In the data rows, the value 128 means zero.
Every row has a hidden score. In each pair, how much higher is the second row's than the first's? 20 means about the same, 40 much higher and 0 much lower. The score is a weighted sum of the row's numbers plus the product of two more (or one squared), each taken from its middle value.
array([098, 128, 131, 110, 169, 103, 073, 155, 189, 094, 022, 080, 131,
       100])
array([119, 165, 134, 149, 064, 118, 159, 159, 165, 093, 151, 098, 153,
       122]) >> 4
array([109, 166, 170, 114, 169, 147, 169, 089, 094, 164, 135, 139, 101,
       116])
array([132, 138, 123, 123, 166, 120, 139, 146, 132, 134, 108, 142, 140,
       157]) >> 16
array([065, 176, 141, 103, 168, 181, 126, 130, 083, 153, 139, 168, 116,
       136])
array([129, 151, 139, 159, 184, 105, 143, 176, 161, 110, 096, 074, 116,
       165]) >> 26
array([107, 150, 169, 107, 132, 092, 138, 100, 094, 162, 138, 073, 088,
       115])
array([132, 188, 113, 099, 145, 119, 124, 087, 081, 177, 162, 183, 117,
       100]) >> 24
array([188, 075, 107, 184, 102, 159, 075, 072, 129, 071, 128, 126, 188,
       133])
array([148, 138, 084, 140, 148, 155, 094, 124, 122, 047, 117, 157, 160,
       098]) >> 23
array([109, 151, 142, 117, 148, 136, 132, 111, 087, 163, 156, 142, 107,
       111])
array([156, 090, 152, 174, 142, 130, 160, 153, 133, 116, 163, 071, 119,
       154]) >> 17
array([126, 146, 110, 127, 155, 173, 159, 159, 121, 102, 138, 151, 183,
       116])
array([063, 072, 147, 104, 060, 097, 127, 138, 184, 111, 131, 063, 087,
       105]) >> 2
array([126, 118, 148, 149, 169, 106, 104, 155, 187, 092, 054, 077, 108,
       109])
array([120, 155, 136, 129, 143, 112, 140, 148, 132, 103, 093, 132, 140,
       170]) >> 12
array([112, 146, 138, 150, 080, 131, 181, 155, 148, 087, 166, 142, 185,
       145])
array([124, 132, 137, 123, 118, 138, 105, 085, 091, 168, 142, 141, 113,
       133]) >> 26
array([104, 154, 100, 118, 077, 100, 154, 182, 167, 085, 123, 147, 178,
       122])
array([129, 096, 121, 128, 102, 118, 156, 151, 153, 131, 102, 109, 121,
       128]) >> 17
array([089, 122, 168, 110, 142, 118, 078, 114, 220, 079, 062, 105, 110,
       054])
array([127, 138, 111, 187, 103, 136, 136, 107, 138, 157, 167, 142, 125,
       142]) >> 3
array([104, 177, 129, 132, 182, 144, 129, 110, 093, 155, 150, 126, 131,
       162])
array([130, 110, 080, 138, 088, 134, 067, 126, 149, 121, 120, 105, 132,
       169]) >> 17
array([125, 167, 135, 083, 109, 147, 105, 133, 135, 148, 131, 141, 125,
       131])
array([159, 088, 114, 155, 120, 143, 085, 114, 135, 086, 146, 159, 174,
       136]) >> 16
array([114, 148, 130, 104, 136, 118, 154, 118, 133, 131, 139, 122, 131,
       173])
array([139, 101, 138, 110, 086, 101, 151, 140, 166, 108, 073, 067, 107,
       089]) >> 25
array([124, 111, 084, 152, 084, 030, 176, 191, 155, 096, 162, 150, 120,
       144])
array([105, 160, 116, 129, 132, 123, 123, 140, 144, 134, 124, 221, 126,
       137]) >> 16
array([098, 148, 136, 084, 133, 083, 163, 106, 091, 154, 127, 148, 120,
       127])
array([158, 078, 106, 192, 146, 058, 135, 199, 138, 139, 124, 070, 093,
       139]) >> 18
array([097, 129, 129, 081, 135, 138, 114, 083, 091, 168, 147, 123, 122,
       138])
array([064, 159, 096, 112, 077, 128, 132, 089, 090, 177, 136, 118, 082,
       148]) >> 22
array([107, 134, 123, 119, 158, 143, 122, 125, 099, 158, 156, 129, 098,
       151])
array([155, 126, 185, 145, 158, 075, 144, 178, 155, 122, 117, 084, 105,
       135]) >> 26
array([159, 064, 131, 121, 063, 096, 120, 128, 170, 121, 110, 085, 081,
       130])
array([157, 103, 106, 153, 076, 089, 131, 168, 169, 107, 129, 109, 121,
       093]) >> 25
array([133, 129, 098, 144, 109, 141, 165, 105, 107, 158, 139, 114, 099,
       154])
array([137, 117, 086, 115, 104, 131, 144, 146, 142, 109, 120, 119, 122,
       150]) >> 20
array([144, 162, 118, 255, 110, 139, 147, 165, 143, 108, 138, 092, 120,
       141])
array([130, 133, 110, 162, 084, 108, 123, 156, 167, 091, 162, 134, 175,
       143]) >> 22
array([115, 153, 168, 131, 137, 133, 126, 096, 105, 171, 172, 151, 123,
       144])
array([128, 171, 110, 138, 135, 154, 117, 098, 066, 148, 147, 133, 096,
       118]) >> 22
array([123, 164, 118, 100, 150, 134, 162, 117, 077, 145, 136, 145, 114,
       110])
array([156, 078, 111, 181, 163, 160, 147, 146, 129, 130, 112, 107, 075,
       159]) >> 9
array([100, 138, 152, 119, 119, 170, 153, 096, 094, 148, 151, 174, 115,
       133])
array([149, 150, 132, 128, 085, 101, 100, 166, 199, 135, 124, 131, 143,
       153]) >> 23
array([150, 096, 167, 114, 107, 115, 141, 134, 159, 129, 145, 089, 096,
       162])
array([118, 099, 101, 133, 128, 138, 110, 151, 154, 090, 132, 151, 197,
       131]) >> 23
array([202, 042, 113, 202, 141, 096, 090, 153, 149, 076, 087, 131, 206,
       124])
array([180, 093, 107, 170, 118, 155, 060, 101, 133, 079, 127, 130, 167,
       122]) >> 14
array([106, 146, 123, 122, 153, 134, 082, 100, 072, 192, 171, 120, 101,
       143])
array([197, 063, 136, 151, 134, 143, 093, 096, 134, 084, 132, 129, 179,
       130]) >> 17
array([167, 168, 106, 110, 076, 104, 134, 157, 237, 122, 106, 075, 132,
       134])
array([185, 059, 097, 163, 104, 151, 090, 108, 154, 079, 136, 149, 166,
       128]) >> 8
array([147, 163, 155, 106, 128, 125, 139, 137, 111, 135, 110, 147, 136,
       156])
array([063, 109, 146, 114, 164, 099, 096, 167, 159, 134, 036, 094, 100,
       070]) >> 17
array([143, 115, 140, 130, 141, 136, 126, 114, 123, 102, 122, 165, 167,
       113])
array([118, 149, 094, 115, 106, 135, 138, 182, 139, 094, 147, 145, 206,
       115]) >> 21
array([116, 147, 078, 119, 148, 166, 139, 137, 125, 098, 126, 189, 171,
       107])
array([117, 180, 224, 102, 146, 124, 133, 248, 110, 138, 129, 141, 125,
       150]) >> 32
array([154, 112, 132, 106, 157, 149, 098, 095, 125, 104, 108, 157, 170,
       080])
array([114, 107, 126, 141, 090, 105, 155, 162, 173, 124, 118, 052, 132,
       079]) >> 16
array([096, 150, 154, 109, 149, 102, 114, 113, 104, 164, 160, 141, 097,
       088])
array([121, 136, 134, 105, 159, 149, 103, 123, 101, 145, 121, 130, 129,
       148]) >> 21
array([095, 169, 112, 098, 138, 145, 126, 135, 121, 146, 134, 127, 107,
       196])
array([067, 129, 125, 130, 117, 151, 170, 090, 092, 142, 163, 131, 105,
       128]) >> 13
array([119, 147, 162, 115, 167, 180, 114, 111, 088, 156, 135, 177, 134,
       124])
array([097, 135, 132, 079, 123, 104, 170, 159, 091, 161, 145, 147, 095,
       140]) >> 25
array([093, 111, 131, 146, 111, 137, 149, 089, 102, 146, 135, 113, 141,
       124])
array([113, 141, 127, 113, 120, 128, 145, 078, 094, 198, 158, 142, 125,
       142]) >> 25
array([124, 125, 107, 103, 110, 132, 132, 159, 138, 133, 119, 110, 153,
       131])
array([106, 123, 110, 148, 091, 118, 188, 099, 127, 145, 112, 119, 154,
       123]) >> 18
array([138, 117, 110, 106, 100, 118, 127, 161, 183, 160, 136, 113, 108,
       144])
array([177, 082, 106, 195, 133, 171, 082, 074, 132, 096, 126, 162, 177,
       134]) >> 19
array([085, 113, 145, 120, 154, 131, 078, 106, 170, 098, 052, 107, 100,
       047])
array([103, 141, 140, 124, 125, 139, 146, 095, 103, 157, 188, 129, 100,
       240]) >> 11
array([062, 092, 170, 116, 163, 140, 069, 098, 182, 079, 056, 121, 134,
       019])
array([064, 079, 110, 079, 174, 106, 198, 180, 172, 102, 032, 073, 098,
       075]) >> 23
array([105, 124, 164, 139, 107, 127, 135, 102, 116, 145, 145, 122, 121,
       151])
array([095, 127, 130, 126, 153, 126, 100, 156, 098, 139, 162, 148, 114,
       145]) >> 30
array([112, 164, 108, 130, 080, 097, 170, 155, 174, 125, 121, 155, 156,
       123])
array([123, 178, 148, 156, 123, 122, 173, 078, 107, 161, 171, 111, 117,
       130]) >> 23
array([132, 116, 099, 147, 106, 142, 168, 090, 102, 150, 138, 105, 122,
       177])
array([110, 159, 115, 100, 185, 130, 130, 096, 101, 148, 139, 148, 110,
       139]) >> 26
array([112, 172, 157, 099, 167, 113, 121, 129, 099, 169, 157, 165, 114,
       121])
array([190, 092, 115, 151, 099, 155, 077, 085, 118, 091, 030, 155, 129,
       102]) >> 16
array([098, 140, 128, 153, 068, 137, 171, 172, 183, 052, 159, 066, 188,
       106])
array([137, 165, 174, 111, 151, 154, 126, 098, 083, 179, 153, 110, 060,
       086]) >> 23
array([133, 123, 141, 113, 088, 129, 075, 155, 148, 118, 113, 081, 127,
       136])
array([137, 078, 141, 128, 064, 103, 123, 151, 172, 120, 093, 071, 098,
       113]) >> 16
array([202, 120, 088, 100, 139, 155, 113, 138, 114, 105, 131, 149, 170,
       155])
array([081, 167, 100, 084, 148, 175, 170, 159, 131, 102, 138, 160, 142,
       126]) >> 12
array([212, 058, 104, 172, 097, 134, 090, 114, 140, 089, 115, 107, 161,
       125])
array([104, 123, 139, 175, 112, 163, 084, 142, 141, 119, 147, 119, 133,
       158]) >> 15
array([181, 071, 105, 165, 125, 176, 069, 125, 123, 084, 114, 127, 179,
       153])
array([107, 175, 144, 126, 144, 140, 145, 127, 105, 158, 199, 149, 115,
       163]) >> 21
array([166, 089, 141, 139, 091, 190, 157, 152, 167, 142, 107, 113, 141,
       143])
array([115, 120, 140, 145, 162, 124, 129, 068, 090, 137, 168, 129, 097,
       117]) >> 19
array([147, 137, 073, 124, 142, 129, 111, 125, 120, 111, 130, 152, 167,
       106])
array([120, 131, 155, 065, 125, 221, 125, 103, 089, 175, 147, 147, 095,
       099]) >> 15
array([131, 129, 165, 130, 133, 143, 161, 085, 077, 169, 142, 136, 105,
       118])
array([141, 154, 148, 112, 113, 134, 153, 144, 146, 126, 099, 116, 117,
       140]) >> 20
array([092, 138, 156, 097, 161, 134, 133, 089, 072, 154, 157, 142, 135,
       144])
array([142, 158, 120, 106, 117, 125, 141, 111, 146, 134, 142, 117, 135,
       151]) >> 20
array([114, 146, 120, 125, 069, 130, 172, 164, 174, 091, 133, 139, 226,
       112])
array([123, 144, 116, 113, 140, 167, 158, 154, 125, 098, 114, 146, 181,
       136]) >> 22
array([140, 105, 110, 164, 098, 126, 149, 104, 075, 151, 149, 131, 138,
       149])
array([149, 117, 127, 184, 150, 113, 152, 161, 124, 127, 121, 098, 120,
       143]) >> 15
array([153, 122, 133, 145, 126, 107, 146, 219, 175, 108, 104, 046, 120,
       139])
array([137, 121, 128, 107, 109, 133, 157, 083, 121, 173, 134, 113, 133,
       133]) >> 19
array([147, 069, 146, 162, 093, 167, 083, 109, 123, 104, 121, 127, 169,
       091])
array([129, 117, 115, 130, 114, 114, 180, 180, 151, 081, 137, 133, 190,
       097]) >> 26
array([124, 119, 121, 182, 137, 090, 126, 149, 147, 096, 124, 092, 109,
       193])
array([096, 147, 121, 103, 137, 118, 159, 091, 153, 132, 139, 139, 129,
       143]) >> 24
array([117, 143, 148, 124, 119, 147, 158, 089, 088, 183, 156, 125, 116,
       143])
array([139, 140, 132, 142, 177, 095, 131, 164, 140, 109, 076, 091, 115,
       127]) >> 28
array([124, 156, 145, 118, 146, 132, 091, 108, 092, 169, 133, 156, 106,
       141])
array([104, 153, 201, 144, 162, 134, 101, 096, 078, 175, 156, 130, 098,
       073]) >> 17
array([105, 125, 142, 112, 157, 122, 092, 190, 150, 099, 039, 088, 106,
       074])
array([131, 144, 133, 110, 163, 108, 192, 195, 151, 088, 000, 068, 101,
       114]) >> 35
array([114, 146, 157, 000, 123, 164, 088, 097, 088, 164, 146, 131, 081,
       119])
array([117, 155, 121, 103, 165, 103, 113, 121, 095, 136, 133, 147, 122,
       122]) >> 23
array([107, 155, 142, 123, 116, 171, 132, 110, 101, 174, 146, 126, 130,
       138])
array([137, 133, 131, 168, 092, 123, 135, 154, 155, 122, 173, 130, 114,
       148]) >> 17
array([116, 196, 145, 104, 171, 127, 090, 113, 117, 146, 121, 159, 132,
       142])
array([109, 131, 099, 118, 093, 141, 160, 082, 130, 168, 140, 125, 101,
       125]) >> 10
array([156, 152, 135, 088, 140, 147, 161, 144, 135, 124, 116, 149, 110,
       172])
array([079, 110, 143, 115, 112, 087, 115, 144, 167, 098, 038, 106, 109,
       134]) >> 15
array([141, 105, 137, 131, 128, 091, 108, 156, 139, 140, 119, 127, 140,
       160])
array([120, 147, 168, 116, 109, 162, 122, 110, 108, 154, 151, 139, 126,
       136]) >> 14
array([171, 109, 101, 168, 110, 121, 152, 155, 096, 128, 124, 070, 106,
       138])
array([113, 160, 160, 104, 060, 108, 130, 121, 111, 133, 133, 158, 115,
       133]) >> 27
array([107, 152, 150, 124, 144, 139, 150, 101, 071, 156, 141, 135, 094,
       152])
array([070, 078, 160, 143, 126, 075, 043, 122, 161, 093, 085, 130, 156,
       096]) >> 16
array([109, 146, 116, 099, 153, 127, 143, 162, 123, 133, 141, 108, 130,
       143])
array([139, 116, 111, 112, 107, 113, 126, 186, 152, 132, 123, 106, 141,
       158]) >> 20
array([087, 170, 116, 088, 139, 133, 096, 111, 098, 189, 155, 146, 079,
       159])
array([090, 105, 157, 158, 145, 125, 082, 114, 192, 098, 059, 109, 132,
       015]) >> 28
array([162, 118, 136, 126, 053, 107, 142, 133, 170, 126, 052, 102, 097,
       142])
array([152, 126, 102, 087, 144, 150, 121, 107, 114, 096, 123, 167, 160,
       094]) >> 26
array([141, 104, 145, 103, 074, 113, 149, 161, 152, 123, 124, 102, 103,
       141])
array([143, 156, 102, 175, 144, 088, 149, 166, 146, 101, 120, 054, 097,
       113]) >> 27
array([153, 153, 122, 122, 137, 166, 079, 092, 081, 112, 118, 162, 154,
       078])
array([146, 126, 157, 173, 142, 080, 147, 179, 145, 112, 135, 068, 101,
       129]) >> 16
array([175, 117, 127, 135, 175, 157, 111, 104, 117, 105, 098, 162, 134,
       078])
array([125, 144, 149, 160, 152, 135, 143, 116, 074, 177, 168, 116, 099,
       088]) >> 15
array([088, 161, 133, 096, 161, 150, 128, 090, 080, 162, 137, 181, 068,
       148])
array([117, 151, 124, 082, 163, 103, 137, 092, 102, 183, 113, 146, 127,
       120]) >> 26
array([140, 107, 164, 218, 144, 111, 154, 145, 126, 118, 111, 026, 122,
       152])
array([106, 155, 126, 143, 080, 100, 216, 148, 163, 109, 154, 132, 150,
       155]) >> 9
array([099, 119, 140, 023, 096, 130, 107, 118, 103, 155, 210, 155, 111,
       110])
array([125, 171, 114, 145, 074, 104, 177, 169, 175, 078, 162, 109, 168,
       140]) >> 14
array([154, 088, 128, 123, 153, 150, 102, 125, 113, 129, 133, 179, 169,
       074])
array([131, 146, 101, 088, 106, 123, 141, 167, 135, 130, 101, 156, 130,
       149]) >> 23
array([105, 153, 142, 090, 167, 169, 116, 161, 125, 165, 150, 150, 056,
       159])
array([140, 107, 145, 111, 114, 128, 167, 179, 129, 121, 145, 116, 132,
       139]) >> 21
array([152, 143, 114, 099, 154, 107, 114, 133, 116, 143, 174, 155, 132,
       130])
array([120, 146, 183, 082, 087, 113, 068, 105, 094, 169, 197, 145, 103,
       137]) >> 26
array([104, 162, 177, 105, 158, 135, 113, 065, 075, 179, 154, 145, 105,
       118])
array([195, 089, 104, 176, 127, 161, 075, 114, 141, 089, 117, 128, 169,
       103]) >> 18
array([171, 149, 139, 116, 170, 117, 132, 131, 112, 151, 157, 130, 117,
       127])
array([134, 124, 135, 138, 118, 114, 152, 095, 078, 155, 170, 107, 122,
       113]) >> 15
array([112, 119, 255, 140, 099, 137, 146, 143, 134, 121, 134, 132, 129,
       154])
array([098, 131, 146, 131, 124, 125, 145, 111, 084, 175, 156, 098, 105,
       130]) >> 24
array([173, 112, 086, 193, 139, 157, 081, 069, 123, 107, 112, 127, 183,
       115])
array([178, 132, 157, 086, 080, 109, 119, 154, 168, 121, 114, 098, 125,
       142]) >> 19
array([131, 150, 126, 121, 146, 129, 116, 091, 091, 206, 149, 107, 107,
       119])
array([117, 171, 142, 129, 125, 126, 139, 111, 068, 169, 122, 116, 094,
       118]) >> 20
array([127, 162, 121, 096, 117, 135, 105, 133, 141, 145, 151, 169, 140,
       160])
array([135, 099, 136, 121, 098, 110, 154, 151, 159, 106, 133, 110, 125,
       172]) >> 11
array([128, 106, 126, 131, 101, 095, 157, 084, 104, 158, 134, 109, 132,
       118])
array([034, 129, 120, 136, 082, 141, 168, 155, 147, 086, 159, 142, 150,
       168]) >> 10
